Named turns come first, each shown by rows before and after it. Which turns, in which order, take the first row of each pair that follows to the second? Write the first one first, as in the answered first pair.
golop:
.07 -.28 -.06 -.05 -.16 -.14 -.29 .12 .05 -.01 .12 -.20 -.12 .07 .01 .03
 -.05 -.03 .06 .02 -.13 -.16 -.03 .10 |-> .05 -.22 -.07 -.07 .07 -.13 -.29 .05 .07 .00 .20 -.16 .04 .09 -.05 -.03
 .07 -.17 -.07 -.11 .04 -.17 .02 .09
.04 .02 -.13 .07 .05 -.10 -.01 .03 .14 -.01 -.02 .03 .05 .07 -.03 -.06
 .09 -.13 -.13 .12 -.02 -.09 .12 .08 |-> .05 .13 -.02 .03 .13 -.08 .05 -.02 .10 .04 -.05 .08 .02 .03 -.08 -.03
 .12 -.14 -.15 .07 .03 -.06 .15 .01
.04 .14 -.17 .05 .06 .07 .09 .10 -.13 .04 -.10 .20 .28 .04 .11 .31 -.03
 -.02 .06 -.06 -.05 .01 .00 -.13 |-> .03 .13 -.18 .06 .01 .08 .10 .13 -.13 .03 -.12 .18 .22 .04 .10 .31 -.07
 .02 .11 -.03 -.10 .01 -.01 -.13
sofef:
.03 .11 -.20 .04 .21 .00 .08 .04 .10 .03 .00 .01 .09 .01 -.05 -.13 .15
 -.15 -.21 .05 .13 .04 .07 .10 |-> -.04 .06 -.27 .13 .16 .03 .01 .04 .09 -.06 .04 .00 .17 .03 .02 -.10 .10
 -.12 -.17 .05 .12 .02 .00 .15
.00 -.02 -.14 .00 -.15 -.08 .00 .07 .09 -.04 -.01 -.08 -.07 .02 .02 -.06
 -.03 -.03 .00 .17 -.12 -.05 -.02 .09 |-> -.05 -.04 -.10 .04 -.18 -.06 -.02 .07 .07 -.05 -.01 -.08 -.04 .03 .07
 -.01 -.07 .04 .06 .14 -.12 -.04 -.06 .07
-.08 .24 .12 .12 -.05 .05 .09 .10 -.23 .05 .03 .05 -.31 -.03 .01 .03 .19
 .04 .05 .15 -.17 .17 .00 -.17 |-> -.03 .25 .03 .08 -.05 .02 .10 .11 -.17 .08 .01 .03 -.32 -.02 -.03 -.03
 .23 -.05 .00 .22 -.16 .14 .10 -.14
-.02 -.07 -.03 -.14 -.12 -.17 -.15 .00 .04 -.03 .01 -.09 -.16 .04 -.04
 -.01 -.11 -.04 .12 -.07 -.04 -.08 .16 -.06 |-> -.05 -.08 -.04 -.12 -.15 -.17 -.16 .01 .05 -.04 .02 -.08 -.15 .03 -.04
 .00 -.12 -.03 .12 -.08 -.04 -.10 .15 -.03
tasi:
.00 .09 -.21 .23 .08 .02 .15 .01 .08 -.06 -.11 .06 .13 -.02 -.05 -.04
 .03 -.08 -.20 .13 -.01 .08 -.08 .08 |-> .08 .03 -.21 .10 .15 -.04 .06 -.03 .08 .00 -.06 -.02 .15 -.03 -.09 -.10
 .08 -.18 -.25 .03 .04 .02 .03 .12
-.18 -.06 .17 .02 .06 .13 .04 -.05 .03 -.10 .05 -.03 .11 .08 -.02 .25
 -.17 .07 .17 -.19 .13 .04 -.13 -.20 |-> -.17 .09 .09 .11 .03 .19 .21 -.01 .06 -.12 -.06 .05 .04 .08 -.04 .22
 -.14 .09 .11 -.01 .07 .15 -.12 -.22
.09 .01 .15 -.13 .07 .00 -.09 .02 -.09 .05 .08 -.04 -.06 -.01 -.04 .07
 .13 -.06 -.04 -.14 .10 -.10 .08 .11 |-> -.01 -.05 .17 -.08 -.03 .03 -.11 .02 -.13 .05 .09 -.04 -.02 .01 .03 .12
 .05 .06 .06 -.15 .09 -.11 -.01 .10
Pairs:
Between the rows of a pair lie 2 to 4 turns.
.06 .15 -.34 .03 .01 -.03 .05 .11 .24 -.09 -.10 .04 -.06 .04 -.12 -.15
 .12 -.15 -.12 .33 .05 .05 .10 .11 |-> -.03 .14 -.38 .11 .07 -.01 .03 .07 .20 -.13 -.06 .05 .09 .10 -.07 -.15
 .10 -.16 -.15 .29 .12 .03 .03 .10
golop, sofef
-.11 .39 .07 .07 .04 -.03 .29 -.11 -.11 .02 -.24 .14 -.03 -.02 -.03 .00
 .11 .07 -.07 .17 .07 .16 -.04 -.05 |-> .02 .30 .02 -.11 .21 -.16 .11 -.16 -.02 .08 -.15 .05 -.03 .00 -.16 -.12
 .24 -.14 -.17 .08 .22 .02 .14 .04
sofef, tasi
-.01 .21 -.35 .18 .16 .06 .21 -.04 .15 -.17 -.20 .14 .10 .08 -.03 -.11
 .04 .00 -.06 .22 -.04 .19 -.07 .15 |-> .13 .18 -.22 -.03 .37 -.02 .10 -.11 .17 -.06 -.10 .10 .08 .07 -.15 -.17
 .18 -.18 -.16 .03 .13 .07 .08 .16
golop, tasi
.18 -.18 -.09 -.12 -.04 -.17 -.04 .06 .11 -.01 -.06 -.09 -.03 .00 -.11
 .03 -.07 -.04 .11 -.07 -.03 -.06 .10 .13 |-> .07 -.19 -.11 -.04 -.13 -.14 -.04 .09 .07 -.06 -.06 -.07 .02 .02 -.01
 .11 -.15 .07 .17 -.03 -.10 -.02 .00 .11
sofef, tasi
-.19 -.22 .15 .11 .31 -.11 -.18 -.09 -.22 .02 .30 .09 .51 .08 .10 .17
 -.02 -.10 -.11 -.50 .34 .04 -.14 .00 |-> -.23 -.02 .30 .24 -.18 .07 .15 .07 -.33 .02 .01 .17 .05 -.08 .26 .41
 -.26 .34 .18 -.08 -.13 .30 -.28 -.18
golop, tasi, golop
-.02 -.31 .26 -.03 -.27 -.05 .07 -.04 .05 .02 .03 -.03 -.01 .08 .01 .10
 -.17 .23 .24 .02 -.19 .12 -.07 -.26 |-> .05 -.07 .16 -.01 -.22 -.03 .27 .02 .11 .06 -.12 .06 -.17 .03 -.08 .00
 -.05 .17 .12 .26 -.23 .22 .04 -.29
tasi, sofef
.18 -.09 -.10 -.08 .02 -.09 -.08 .01 .09 .05 -.05 -.06 -.13 .00 -.02
 -.15 -.03 -.15 -.02 .04 -.01 .05 .14 .09 |-> .12 -.10 -.18 -.02 .06 -.08 -.10 .01 .11 .02 -.03 -.03 .00 .04 -.01 -.16
 -.03 -.20 -.06 .05 .02 .03 .10 .14
golop, sofef
.08 -.15 -.16 -.19 .07 -.10 -.17 -.06 .04 .06 .13 -.11 -.04 .02 -.04
 -.09 .02 -.06 .05 -.13 .00 -.04 .05 .15 |-> -.01 -.20 -.13 -.13 .02 -.08 -.18 -.07 .01 .02 .18 -.13 .05 .04 .00 -.02
 -.04 .04 .12 -.18 -.02 -.06 -.03 .15
sofef, sofef
.28 -.16 .19 -.17 -.13 -.18 -.14 .03 .01 .16 .04 .04 -.22 -.02 -.08 .03
 .10 -.05 -.06 .05 -.13 -.14 .18 -.08 |-> .21 -.26 .11 -.14 -.05 -.22 -.25 -.01 .03 .10 .15 .01 -.03 .07 -.09 .00
 .12 -.13 -.12 -.05 -.03 -.20 .13 .00
tasi, sofef, golop, golop
.07 -.04 .04 .03 -.32 -.12 -.09 -.09 .08 .15 -.12 -.15 -.29 .00 .07 -.06
 -.13 -.01 .13 .04 -.06 -.06 .03 .00 |-> .04 .05 -.05 .06 .07 -.14 -.07 -.19 .14 .12 .02 -.08 .04 .04 -.04 -.17
 .05 -.27 -.12 -.13 .27 -.09 .08 .02
golop, golop, golop, sofef
.12 -.10 .25 -.34 .14 -.17 -.11 -.05 -.06 .11 .15 -.06 -.21 -.11 -.12
 .11 .04 .05 -.02 -.23 -.03 -.06 .09 -.03 |-> .07 .06 .19 -.17 -.11 -.06 .09 .04 -.04 .08 -.03 -.01 -.39 -.14 -.06 .17
 -.05 .21 .07 .06 -.27 .09 .01 -.06
golop, tasi, tasi, sofef
.03 .30 -.10 .07 -.01 .10 .20 .05 .09 .02 -.18 .13 -.13 -.03 -.03 -.09
 .08 .02 -.14 .26 -.08 .13 .05 -.07 |-> .13 -.06 .09 -.23 .16 -.09 -.21 -.07 .04 .09 .08 -.09 -.01 .02 -.10 -.11
 .10 -.17 -.12 -.17 .15 -.16 .16 .04
tasi, tasi
-.05 -.07 -.02 .00 -.15 -.04 -.04 -.02 .01 -.05 .08 -.09 .02 .00 .13 .07
 -.13 .15 .18 .06 -.16 .00 -.04 .10 |-> .03 .03 .15 -.13 -.10 .00 .03 -.06 -.03 .03 .04 -.07 -.11 -.05 .10 .11
 -.08 .17 .19 .01 -.16 .04 .02 .00
sofef, sofef
.01 -.17 .03 -.06 .03 -.09 -.15 -.09 -.11 .01 .02 -.04 .08 .03 .03 .02
 -.12 -.04 -.05 -.21 .04 -.08 -.01 .07 |-> .09 .11 -.13 .01 .06 -.04 .08 -.04 -.01 .01 -.15 .05 -.06 -.03 -.04 -.10
 .01 -.14 -.18 .06 .00 .07 .09 .03
tasi, tasi, tasi, tasi
-.08 .18 .09 .01 .01 .14 .23 -.03 -.02 .04 -.12 .11 -.12 -.06 -.01 .07
 .02 .08 .04 .10 -.07 .15 -.04 -.12 |-> .03 .13 .04 -.05 -.07 .08 .16 .03 .06 .07 -.13 .04 -.28 -.05 -.01 .02
 .04 .02 .04 .15 -.17 .12 .08 -.04
tasi, golop
-.17 .18 .07 .27 -.13 .16 .23 .08 -.13 -.11 -.06 .15 .00 -.03 .11 .08
 -.13 .30 .15 .14 -.18 .16 -.14 -.07 |-> .10 .35 -.08 .07 .14 .02 .30 .07 .01 -.01 -.14 .14 -.20 -.07 -.12 -.16
 .15 -.09 -.12 .26 -.05 .14 .16 .00
sofef, tasi, sofef
.09 .21 .06 .08 .08 .03 .16 -.12 -.05 -.06 -.16 .13 -.05 -.20 -.11 .00
 .03 .07 -.03 .09 -.03 .11 .06 -.12 |-> .06 -.09 .24 -.05 .10 -.02 -.11 -.20 -.14 -.03 .00 .00 .08 -.12 -.10 .06
 -.04 .08 .06 -.23 .07 -.10 .03 -.06
tasi, tasi, tasi
-.43 -.02 .23 -.18 .01 .10 -.01 .02 -.40 -.03 .01 -.05 .17 .02 .17 .25
 .06 .15 .11 -.42 .32 .04 -.13 -.11 |-> -.39 .00 .21 -.14 -.30 .10 .06 .12 -.39 -.04 -.15 -.08 -.16 -.04 .22 .30
 -.05 .31 .27 -.15 .02 .11 -.14 -.11
sofef, tasi, golop
-.18 .00 .03 .11 .19 .14 -.07 -.03 -.09 -.09 .15 .00 .32 .04 .10 .08
 -.04 .05 -.07 -.08 .18 .10 -.19 -.02 |-> -.19 .15 .05 .17 .11 .23 .07 .00 -.10 -.09 .05 .06 .18 -.02 .11 .12 -.03
 .16 -.04 .06 .07 .21 -.19 -.09
tasi, golop
-.13 .11 -.25 .14 .18 .07 .10 -.01 .02 -.13 .00 .07 .30 .04 -.07 -.10
 .14 -.12 -.20 .05 .17 .03 -.02 .08 |-> -.18 .07 -.23 .15 .19 .09 .06 -.05 .02 -.15 .03 .06 .38 .06 -.03 -.06
 .10 -.10 -.18 .02 .18 .02 -.06 .09
sofef, tasi
.06 -.32 -.35 -.10 .03 -.20 -.17 .32 .00 .05 -.03 -.16 .00 .16 -.25 -.17
 .03 -.12 -.05 .03 .00 .01 .02 -.05 |-> -.03 -.18 -.41 .10 -.10 -.09 .00 .38 .00 -.04 -.13 -.05 -.04 .13 -.20
 -.11 -.05 .02 -.02 .23 -.13 .16 -.09 -.09
tasi, tasi, tasi, tasi
